Named moves (each a turn or a mirror), then the moves between two rows, first move first; the first pair answered
H (before => after):
[ 23  -9  -1   3  15  17  -6 -11 -13   5 -10   6 -21   6  13   2  10 -24
  -6   2  -4  -2] => [ -9   7  15  17   5 -31  -1   7  10   5  -7 -22  -1   5  -9  10   6   5
 -16   9  -6  -7]
[  5   9   1   0   9   9   1  -8   8   5 -14  -8   2   5   3   8  -6  -8
  31   5   1  19] => [ -1  11   6   4   6  -2   2  -4  12   5 -12 -15   7   5  -3  10  -8   1
  28   4   1  19]
[ 10  -3 -11  -8   4  19  22 -15  -3   2  -4  -1  11   1 -11 -17   1   3
   2  15  12   5] => [ -1   2  -5  -3   1   3  24  -9   6   3  -3 -10  18   1 -17 -15  -2  13
  -2  17  12   3]
U (before => after):
[ -6   6  11  14  -6 -12 -14   3  -9  11   5   0 -12  -3   4   3  27   0
 -23 -12  -4 -14] => [ -9   0   4   7 -18   9 -17   7  -3   8  11  23   1 -11  12   6   3  17
 -11 -24   3  -2]
[ 11  -8   0  -6  15  11   6 -11   4  -1 -18   7   0   2   4  -6  -3 -12
   4  -8  -8   0] => [ 11  -6   2  -5  16  11   4 -11   3   0 -19   7   1   2   5  -7  -3 -14
   3  -8  -8  -2]
[-10   9 -12  -5  10 -31   3  13 -23  -1   6 -20   1  -2  -8 -19  16   9
 -12  22  -3  -9] => [-16   2 -23 -15  -7  -3  -1  16 -13  -6  15  10  17 -13   4 -14 -19  30
   9   5  10   7]
[ -3   4   4  11  -9   1  -6  -4  21 -12   3   5   6   2   5  10  -3  -5
   3  -8   4   6] => [ -1   7   9  16  -4 -11  -4  -7  15 -10   1  -3   0   6   2   8   8 -10
  -4  -1   1   1]
E (before => after):
[-17   1  -5  -7  -1  -7   6   7  -6   6   2  -3   4  -5   0  -4  -6   6
   3   5   2   6] => [ -7   4   3   8   1  -4   4 -11   2  -3   0  -3  -2   6   0   5   6 -15
  -2  -1   4   6]
[  2   0  43  12  -6 -10  10   5  28  11 -32 -14  -6  -6 -14  -4  -8  -7
   1   3   6   8] => [  3  -3  38  10 -20  22  -9   3  17  13 -18  15  -5 -16   6   2 -18  -1
   1 -21  12   2]
[ -4  10  15  -2  20  12  -8   4  13  14   3  14   6  -4  11  12  -4  10
 -13  -6  -2  -5] => [ -6  11  16  -4  28  -4   4  10  15  15  -2   0   5   0   2   6  -3  12
 -13   7  -6  -2]

(two moves a pair)
[ -9  -6  16   3  10  -2  -2   3   2   8  12   3   8 -13   6   0 -10  10
   6  -9   0  -6] => [  0  -6  17   7  19  -5   0  -4  -6  10   8  -2  -5  -7   6  -4   8  -5
  -3   0  -5 -13] | H, U
[ -7  -8 -15 -21   5   9   9  12 -11   1  -2  17   1 -19  14   3 -16  19
  12   9   0  12] => [  3   7   4  18  14 -15  12 -16  17 -15 -13 -10  -5   4   1  16  12 -18
  -2  14   0  13] | H, E
[  3  -8  18  -4   5  -7   2   2  -7  14 -13  -7  -4   1   2 -10 -17  19
   7  -7   9   1] => [ 12  -6  21   4  13  -4   4 -10  -4   9 -19 -10 -12  10   1  -8  -5   2
   6  -5   9   4] | H, E
[ -8  16  -7  -6  -6 -12  12  -8  17 -23  11  -2   7   9  11  11   8  -6
   9 -14  20  -5] => [-12  15  -8 -10  -4 -21  17  -2  16 -19   8  -9   8  12   7   7   6  -2
  10  -5  18  -3] | E, E
[ -2  -3  13   2  10 -13  10  10   2  16 -12 -16  -1   5 -10  -3   3   5
  -2  10  -1  -7] => [ 11 -13   2  -7   9  21   6   2  -5  13 -11   8  -4   0   5  -4  -8  -2
  11   0   4   1] | H, U
[ 14 -16   2 -10   6  11   2 -11 -11  -3 -23  12 -14   0  12 -13 -13  -1
  22   2   1  10] => [  2   2  23  23  -9  -3  -9 -22  14 -12 -17   7  -4   3   9   7  -4  -6
   5 -15   4   4] | H, E
[  5  -6   4 -15   7  -2 -25   6 -32  17   7   2 -19  -9   0  -6   3  17
 -22  -1  -8 -23] => [ 14  -3   8  -7  17 -11 -17  -5 -25  13  -5 -13 -27   3 -10  -6  15  -3
 -24   9 -11 -18] | E, H
[ -5   5   2   9   1 -11  -7  -2   1  -7   6   2  -6   6   1   3   8 -15
 -13  -1   0  -6] => [ -3   2  -3   3  -4   7 -10   0   3  -9  10  18   0   1   9   5  -6 -10
  -2  -9   5   1] | H, U
